One vector is turned by the same rotation once a step. Each row is the vector after some number of steps, and that number follows the row.
The counts run from 0 to 512.
[  1  11   9   1   4 -13  12  -2   4 -11   4   2   7  -9   4  12 -17 -25
  14  15   9   3 -23  15  12  -7  -9  -2   8  -5 -10 -29   4  -6  14  11
  20   6  -3  18 -10  -9  -4   3 -12] : 357
[  6  11  11 -18  20 -10   2  -3  -5  -4 -10   9   8 -15  -3   8  -4 -10
  25  14   1  16 -23   6  14 -13  -6   7 -20 -18   3 -24   5   7   3  15
  13   4  -5   5   0  -1  -5   0 -11] : 411
[  2  -5   7 -16  24   5  -3  22  -7   0 -26 -13  14   0  -7  -8  -7  -4
   7   4   0   6 -21   0   2 -12 -15  -2 -22 -26   4   9  13   3   0  13
  14   7  -8  -7  10  -4  11  13 -12] : 289
[-13  -3   8   1   3  10   7  13   2  -1  -5 -12  16   9   5  -3 -29  -9
 -14 -10   9   2 -20   8   3 -13 -27  -5  18  -6 -19   5  14 -11   7 -12
  15   6   5   5 -14  -6  14   3 -17] : 399
[  2  15   4  -1  17  -1  -7   6  11  -2   1   2  17   6  -5   4   8 -22
   8  12   5  28 -15 -13   9 -19  -1 -11  13  -4 -10 -26  11  -6  -4  -2
  12  14   8   1 -11  -3  18  -3 -19] : 95
[  1   0   0  -5  23   2  -9  -1   3  -2  -1   6  -6 -15  -8   7  -9  11
  17  11   2  -6 -43  14  18  -6  -8  -2  -5  -7  -1 -29   0   2  16  18
   8  -3  -1  -7  11  -4  -8 -10  -8] : 333
[ -3  15  15 -14   7  -6   4   1   5  -2 -16   7  17  -2 -14   1  -3 -11
  31   6  -5  11 -15   3  13   5  11   1  -2 -16  -2 -25  15   7  -3   6
  14  13  -5   7  -5 -10  15   4 -23] : 262
[  8  -2  -3   4  26   1 -11  24  11  -6  -9 -15   6   2 -10   3   0 -18
   6  22   0   1 -26  -2   4 -12 -11 -16  -9 -15   1 -12   4  -8   8  19
  18   8  -5  -5  14 -11   8  13 -11] : 213
[ -4  -7   1 -17  10  15   6   5 -11   4 -18   0   9  -2  -7 -13 -25  17
 -10 -18  14   7 -24   9   7 -21 -14   1   8  -9 -26   2  12   2   4   1
   8   3   1  -6  -8  -3  15 -13  -5] : 199
[  3   4  13  -4   4  -1  12  14   5 -11 -17 -13  10  -6  -6  -2 -10 -29
  12  15   1  -2 -14   2   4  -3   1  -5  -6 -21  -4  -4  22  -5   0  10
  15  12 -15  14   3 -17  14  22 -18] : 62
[ -2   3  16  -5   4  -9  15  -7  -6 -10   2  11  -3 -16   3   2 -13  -9
  13   7  23   6 -26  10  17 -14   4   4  18  -2  -6 -28   7  -3  16   9
  11   8  -3  12  -9  -6   1  -7 -16] : 354
[ -5  -6  -4  -2   9   8   9   1   2  -6  -5  -6  -3 -10  -7  -1 -26   7
   3   1  11 -23 -39  18  12  -2 -10  -8  18   4 -24 -15   8  -3  17  15
   8  -2  -8   4   3  -7   4  -3  -4] : 480
[  4   1   7   7   2  -5  10   9   2 -12   4  -4   3  -8   8   8 -24 -26
  -7  10  14   8 -21  11   9 -21 -19  -3  10 -10 -11 -13   6 -12  18   3
  20   5   1  14 -13 -13  -2   1 -11] : 154
[  4   7   4  11   9  11  -3  11  19  -5   4  -6   8   2  -5   0  -8 -26
 -11  10   6  16 -19 -11   9 -21  -8 -13  18  -6 -15 -14  19 -12  -2 -10
   7   9   7   5 -10 -12  17   1 -19] : 98
[ -7   4  -3 -10  10   5   9  -8   1  -2  -8  -1   4 -11  -7   4 -26  10
  15  -3   3 -21 -37  22  12   5 -10  -2   9   1 -24 -20   8   4  11  15
   8  -3  -9   5   1  -3   3  -4  -5] : 482
[  8   1   7   4  19  -7  -7  21   8  -8  -7  -8   4  -4  -5   7  -5 -24
  10  22  -1   7 -23   3   8 -10 -12  -6 -14 -22   9 -14   5  -7  11  15
  20   8  -3   2   9 -13  -1  12 -16] : 211
[ -9 -16   7   1  10  12 -11  17   0  -2 -12   0  -4   3 -10  -7 -22  18
  -6  -7  10 -11 -35  14  13  -4 -10  -3   9 -12  -1  -4   6  -4  21   4
  12   5   3 -13  10 -13   7 -11 -18] : 254
[  6  -4   5  -4  18  10  -7  -5   1  -3   4  14 -14 -19  -7  -2 -11   6
  -4   5  15  13 -38   0  21 -25  -2   1   5  -7  -7 -23   8   0  12   4
  -1  -2   6  -9   3  -5  -3 -20 -10] : 127
[  3   0   3  -9  15  -6  13  19  -4  -7 -21 -20  17   3  -2  -6  -7 -20
   9  12  10  -1 -13   2  -2 -12  -7  -9   0 -10 -11  -2  12  -4   3  20
  22  14 -14  10   2  -5  19  19  -8] : 438
[ -2  -9   4  10   9   8   7  12   6 -10   4 -13  -7  -6   3  -6 -19 -13
 -16  10  20  -8 -32   2   7 -18 -13 -11  24   1 -11  -6  12 -17  17   4
   8   4  -3   5   2 -10   8   2 -12] : 476
[ -2  17   8  -8  17  -2   9 -13  10  -6   2   1   4 -19  -3   8  -5 -13
  27  20  -1  -4 -33   3  15  -1   2  -4   4  -2  -7 -29  15   0   1  11
   1   2 -10  11   1  -2   2   6 -16] : 186
[  3  12  14  -6  15   0   8   9   9  -6 -10 -10  16  -2  -3  -1   2 -31
  11  16   2  15 -13 -13   4 -14  -1  -8  -1 -16  -2  -9  22  -5 -10   2
   9  14  -9   9  -3  -6  19  17 -22] : 266
[ -7  15  14 -20  19   0   3   2  -1   2 -15  -6  27  -2   2   7 -14 -10
  17   0 -12  14 -16   4   3  -8 -23   4 -18 -22  -5  -2  14   5 -10  -4
  11   4  -2   5  -9   3   6  11 -19] : 489
[  2  11   4   2   6 -11  10   2   9  -9   3  -4   9  -9   3  15 -18 -28
  14  15   2   0 -22  15  11  -4 -14  -3   4  -7 -12 -26   3  -8  11  11
  20   3  -4  18  -9 -12  -4   7 -11] : 358
[ -3  14  -1 -13  31   5   2 -11   9   0  -2  -3   6 -13  -5   0   5  -2
  23  17   1   1 -34  -9  10  -9   2  -8  10   4 -12 -26  16   2  -8  11
  -5   4  -7   1   6   9  13   4 -13] : 390
[-13  -6  25  -1  -3  -1  14  13  -2 -10  -9  -7   6  -2   7  -4 -27 -14
   1   1  13  -6 -20  13   8  -3 -12   3  10 -19   3   3  17 -10  16  -3
  15   9  -4  12  -4 -13   6  11 -27] : 230
[-12  13   8 -22  30   7 -11  -4   1   9  -9   4  19  -2  -4   3  -3  12
  21  -1 -10  15 -29  -2  10 -11 -16   1  -9 -13  -2 -14  10   8  -8  -4
   3   2   5  -9   0  11   7  -4 -20] : 167
[-15  16  12  -7  13  13   3  -3  13   5  -2  -7  23   3   3   1 -12 -11
   6  -2  -5  11 -21  -8   5  -8 -18  -4  14  -6 -14  -5  24  -5 -13 -18
   0   5   4   6 -13   3  18   6 -27] : 21
[-11   5   5   5  10   4 -10  18  19  -3  -7 -12  15  10 -11   8 -14 -11
  14   8 -14 -10 -25  10   7  12 -15 -10   2 -15  -2 -11  11  -7   8   0
  19   8  -1   1   5 -15  11  13 -25] : 136
[  0   3 -13  -5  28  16 -11   7  11   4  -9  -7   8   3 -19  -7   2   8
   3   7   0   1 -32  -9   7 -13  -3 -19  13   4 -20 -17  12   0  -5  12
   2   5  -2 -13   9   1  22  -4  -8] : 218
[ -2   1  -8 -19  32  20  -4   3   0   8 -15 -12  11  -8  -8  -7 -14  13
   0  -3  -3   1 -33  -1   3 -17 -21  -7  -9  -8 -21   3  15   5  -8   6
  -2  -3  -7 -10   7   9  10   2  -4] : 367
